(in the rows, 128 means zero)
One turn sends every row of this set to another row. A few are shown first. Where does it send the rows asked after them?
K_542: [125 134 160 121 127 133 119 114 126 161 173  92 122 136 121 128 134 123
  95 145 144  46 156 157 119 127 125 137 155 141 127 118 129 125]
K_268: [117 108 127 129  87 171 142 150  98 137  97 165 127 134 146 115 157 142
 166 143 113 127 167 108 108 151 120 115 136 129 133 126 106 127]
K_685: [123 122  99 102 127 119 133 108 175 158 149 137 121 107  97 117 140 175
 120 148 110  93  88 128 109 140 146 166 151 108 118 138 138 105]
K_7: [130 144 176 116 129 109 126 104 117 149 168 102 114 129 115 126 142 141
 104 139 127  42 141 148 113 136 136 133 154 135 131 120 119 129]
K_836: [153 128 125 134 143 139 120 140 103  96 133  98 114 125 120 149 136 127
 118 133 158 195 117  74 117 133 129 101 121 119 125 132 136 117]
K_911: [133 133 162 128 137 119 114 110 133 161 171  99 124 111 111 145 132 131
 101 135 129  44 138 151 118 143 125 125 160 134 121 137 131 121]
K_93: [119 129 110 139  83 113 104 129 150 104 144  98 153 144 131 114 118  88
 129 145 159 166 136 147 119 112 108 146 105 124 150 104 100 125]
K_266: [111 120 145 131 102 166 131 139 105 140  95 185 120 131 138 125 150 153
 176 139 117 129 166 108 114 150 125 117 135 119 120 135 118 120]
K_144: [116  85 105 153  96 106 114 144 136  75 127  92 149 130 127 122 145  98
 120 151 150 139 102 123 107 124 105 132 117 126 132 138 135 154]
K_767: [123 114 123 119 101 181 144 137 123 143  90 175 123 129 145 118 140 102
 169 159 114 126 165 122 111 140 125 118 160 131 120 125 125 144]
K_934: [151 125 127 129 142 136 125 138 100  90 130  99 110 124 118 143 141 126
 118 137 159 190 113  72 113 130 133 102 125 118 124 131 140 125]
K_471: [132 128  85 108 145 146 134 104 181 171 144 128 130 153 138 125 121 145
 108 154 108 106 127 165 133 125 132 170 146 138 115 126 132  97]
K_683: [131 115  75 107 109 127 138 122 172 165 159 111 137 111 110 115 140 167
 108 144 103  97  98 136 108 146 134 161 146 121 135 128 118  98]
K_604: [128 120  92  96 143 141 148 101 174 152 134 133 117 155 133 108 134 139
 110 170 112  93 112 154 120 116 144 175 158 135 109 124 148 126]
K_286: [122 139 171 120 137 129 115 108 128 159 169 104 115 134 115 131 133 128
 101 145 146  46 153 155 121 125 130 140 156 135 119 123 138 125]
K_946: [117 125 114 114 144 121 132 106 145 150 143 136 119 162 133 119 149 206
 115 140 108  99 118 140 127 133 139 170 120 127 116 134 126  89]
K_278: [109 112 134 167 131  99  81 125 155  96 128 129 145 122 115 155 123 124
 140 131 155 156 111 128 130 128 107 132 106 109 108 161 144 117]
K_177: [118 118 130 120  86 164 134 140 125 146 100 183 124  94 115 120 144 125
 178 147 117 126 146 102 100 154 130 115 157 109 126 133 121 133]
K_376: [102 142 151 131 113  96  95 102 158  91 126 143 125 137 108 116 120 102
 150 154 170 158 118 132 119  99 132 158 116 102 119 121 138 140]
K_385: [153 151 125 116 134 145 117 126 124 111 139 108 110 117 108 137 119 100
 126 143 170 203 123  85 115 120 139 113 134 110 130 113 133 119]
K_686: [155 146 121 113 127 146 123 130 121 108 139 101 111 118 110 131 122  95
 123 147 169 200 122  83 111 119 138 113 136 113 133 109 132 126]
K_810: [137 138 132 153 124  84 105 109 146  94 127 119 153 143 143 149 117 114
 138 124 116 167 124 151 133 137 107 123  99 131 139 134  90 114]
K_269: [132 145 171 121 128 112 122 107 119 157 173  98 121 130 119 133 137 143
 102 134 125  48 148 153 117 140 129 129 148 137 135 119 111 117]
K_591: [127 123 143 130 119  74 129 103 134  59 110 127 130 144 133 117 141 102
 141 153 122 143  96 131 111 121 129 133 121 126 130 129 119 165]
K_757: [164 150 136 117 157 133 132 115 110  92 121 113 105 142 133 143 126 105
 125 143 144 199 124  92 122 123 140 105 131 128 125 118 127 129]
K_895: [167 148 129 119 151 136 135 120 108  95 125 105 110 145 137 142 126 103
 121 141 142 200 126  94 122 125 136 103 129 132 130 114 121 127]
K_181: [133 126 158 123 130 120 124 115 128 154 169  92 124 114 112 135 139 124
  97 142 128  38 134 148 111 141 126 126 164 137 126 131 131 134]
K_616: [123 125 125 129 109 183 130 135 131 156  95 182 129 127 145 134 129 111
 173 147 113 137 175 128 122 145 120 115 151 129 118 132 119 122]
K_37: [124 119 116 128  80 171 131 148 126 156 109 167 136  96 124 127 138 124
 171 139 112 134 157 110 105 161 120 110 150 116 137 129 105 118]
K_23: [120 109  99 107 125 126 151 117 135 139 142 116 121 166 140 100 161 192
 104 151 105  89 113 137 113 131 139 169 127 137 128 122 121 110]

K_286 moves to K_7
K_810 moves to K_278
Now these:
K_686 moves to K_895
K_946 moves to K_685
K_177 moves to K_767

One turn sends every row of this set to another row. A few are shown first. Where does it send the rows asked after them?
K_718: [124 103 143 132 116 145 142 135  99 157 185 154  91 137 161 155 101 102
 106 112 128 176 135 165 127 126 138 164 152 121 122]
K_98: [ 99 109 155 143 107 137  96 126 125 112 155 120 115  95 123 118 116 107
 126 132 121 205 159 108 158 102  89 156 147 158 113]
K_719: [130 124 147 105 140 145 191 167 164 107 109 108 139 139 112 150 127  98
 155 102 144 156 147  94 145 145 123 142 154 123 108]
K_343: [113  99 131 120 107 130 140 162  84 116 140 140 146 137 140 124  71 166
 135 103 144 151 140 121 128 153 161 126  96 147 109]
K_720: [125 135 152 136  72 115  93 127 130 143 175 123  89 110 109  99 115  95
 113 142 138 176 175  95 153 111 127 134 144 143 110]
K_695: [136 105 163 117 153 119 158 177 181 176 139 152 133 123 107 109 132 111
 123 122 174 158 143 106 153 152 134 125 136 125 118]
K_194: [ 92 122 140 118  99 136 111  82 148  99 166 136 100 142 110 116 113 116
 124 119 138 141 157 141 134 154 122 152 174 125 152]
K_643: [129 132 136 164  97 116 149 128 120 152 176 140  98 109 150 129 101  96
 125  98 123 196 137 137  99 133  95 139 157 115 134]
K_540: [177 113 150 103  99 117 155 181 154 131 143 126 122 131 144 142  92 142
 111 133 113 141 131 131 172 145 142 147 154 165 174]
K_179: [112 135 135 126  58 147 113 137  98 134 153 125  82 150 119 142 127 110
 105 133 139 190 169 103 142 102 145 133 157 142 107]
K_856: [ 94  97 120 132  66 138 111 152  80 136 119 121  99 127  99 150 134 121
  99 118 138 168 153 134 146 104 133 136 128 132  93]
K_236: [125 121 135 115  73 116 147 128 136 127 139 178 115 156 114 145 116 177
 120 119 125 164 132 111 113 141 152  97 109 139 132]
K_133: [138 171 144 145  95 112 136 145 126 134 182 156  95 120 134 157 114 114
 136 100 129 156 133  85 117 159 154 110 101 144 148]
K_712: [108 129 129 167 105 107 101 149 123 144 137 135  83  88  98 106 108  91
 102 159 153 147 158 122 164 119 127 141 130 131  98]
K_359: [157 141 162 127 127 134 137 156 153  92 137 142 134  98 161 131  94 138
 108 138 149 142 114 135 151 126 130 107 154 132 184]
K_491: [134 111 134 166  91 138 150 138 126 125 136 130 102 139  82 138 115 124
 100 128 151 173 167 187 140 167 101 148 113 120 134]
K_998: [107 129 136 148 111 162 135 139 118 111 143 124  96 133 105 144 113 103
 109 151 110 197 153 115 149  88 117 158 174 156 104]
K_36: [111  88 133 110 124 129 152 169 145 150 119 113 150 140 118 153 142 124
 119 101 151 151 157 100 143 164 135  96 136  84 135]
K_500: [126 108 112 130  85 144 149 106 145 122 132 154 102 173  87 119 102 129
 122 124 150 167 165 156 120 139 110 151 157 147 137]
K_957: [146 118 184 110 130 129 125 172 139 115 123 143 118  86 104 146 114 136
 134  97 151 126  88 133 136 130 123 143 138 148 171]
K_705: [140 146 106 160  62 159 146 156 137 150 152 108 113 114 139 140 100 112
 134 122 138 161 106  93 190 156 146 114 143 119 122]
K_46: [ 79  93 135 151 100 128  82 145  98 119 122 124 113  87 110 127 108 118
 113 125 157 177 159 122 157 121 102 144 122 130 102]
K_255: [105 104 108 125  82 136 113 128 122 176 125 129 114 150 105 117 133 132
 129 136 124 166 106  94 185 167 145 117 129 141 162]
K_512: [ 92 110 153 120 107  91 128 105 105  99 144 134  88 116 120 119  84  95
 142 121 137 143 148 139 148 167 130 182 137 115 129]
K_149: [119 155 146 104 136 126 142 187 108 118 109 121 132 125 110 144 114 146
  90  99 158 163 105 135 140 153 127 150 144 156 187]
K_597: [149 142 144 127  80 180 125 125 120 120 107  96 130 116 136 118 126 123
 161 129 140 190 112 127 162 141 103 123  95 128 111]
K_287: [109 131 143 156 113 125 125 166 118 118 129 119 139 108 151 121 124 163
 148  94 126 174 134 128 125 180 107 145  99 179 122]
K_546: [128 121 188 104 151 124 175 161 147 125 119 120 145 131 143 122 145 116
 136 121 144 215 148 110 144 150 112 132 124 118 119]
K_851: [105 125 115 118 165 114 176 165 153 144 112 142 140 125 141 132 153  82
 126 111 149 140 129 110 155 143 139 123 148 127 130]
K_660: [111 115 113 157 113 139 136 154 107 132 125 128  90 119  82 139 120  86
 101 153 118 145 143 141 159  92 133 152 144 147  94]
K_252: [115 128 103 131 142 168 128 150 119 184 149 119 136 115 101 133 103  97
 120 110 121 180  83 101 170 132 115 148 128 141 140]
K_96: [125 162 156 116 128 101 139 149 141 123 178 129 109 112  89 126  81 126
 111 129 122 125 139 104 154 177 159 150  96 131 122]
K_655: [141 160 125 139 142 134 150 156 166 133 139 155 113 124 117 144 118 143
  92 153 123 140 136 161 153 158 132 146  87 157 111]
K_391: [136 148 170 112  95 149 152 122 128 121 147 122 112 106 116  99 106 112
 134 151 131 158  79 116 191 128 161 130 123 114 102]
K_987: [119  77 155 100 153 124 133 157 137 142 117 144 142 135 147 139 133 101
 154 107 171 172 162  99 161 161 125 130 108 131 141]
K_132: [128 125 167 100 100 123 171 173 150 138 128 122 113 139 159 157 169 112
 135 102 147 159 141 105 156 162 160 121 148 110 108]
K_220: [164 134 130  68  95 126 143 174 138 133 128 122 142 130 146 142  91 145
 112  86 146 160 129 128 147 132 117 160 138 172 159]
K_892: [128 135 150 178  84 133 131 149 138 144 158 120  96  93 111 116 122 118
 123  94 160 168 144 166 115 167  88 157 141 125 114]
K_558: [ 91 138 157 120 149 148 117 131 155 106 136 124 129 126 114 128 108 169
 144 121  94 155 125 106 105 159 114 152 149 153 128]
K_493: [126 104 167 117 117 165 102 142  83 172 124 127 109 132 122 114  97 131
 151 141 151 194  98 101 151 147 148 129 108 116 126]
K_470: [140 135 182 105 133 138 161 156 149 119 154 118 133 146 127 104 145  92
 139 121 179 156 164 101 159 158 161 112 131 127 131]
K_200: [157 156 144  81 111 118 122 148 135 116 109 127 136 114 164 120  85 146
 114 123 157 157 132 122 115 129 118 111 134 116 167]
K_461: [132 145 148 141 129 172 124 129 144 146 118 158 101 127  81 116 125 109
 135 154 167 184  92 119 182 141 125 138 106 154 141]
K_920: [ 94 142 103 100 101 154 131 122 144 127 104 105 128 120 139 135 100 133
 131 130 115 174  96 101 186 151 117 160 149 123 109]
K_386: [136 141 126 127 172 177 136 144 134 128 161 144 127 130 145 156 100 121
 132 123 103 134 123 135 111 118 136 143 122 160 118]
K_701: [151 144 148 125 126 111 142 193  99 137 114 106 111 139 118 140 101 132
 108 139 134 145 129 123 136 169 151 131 140 138 196]
K_882: [ 97 113 141 122 123 117 148 135  72 134 148 137 101 133 137  99  94  99
 115 113 152 152 131 175 133 142 150 179 140 132 107]
K_443: [170 125 168  98 105 102 115 166 126 143  95 129  97 109 123 137 113 129
 150 118 140 126 117 122 113 145 124 133 118 136 173]

K_220 moves to K_701
K_500 moves to K_491
Now these:
K_987 moves to K_470
K_856 moves to K_712
K_252 moves to K_493
K_558 moves to K_236

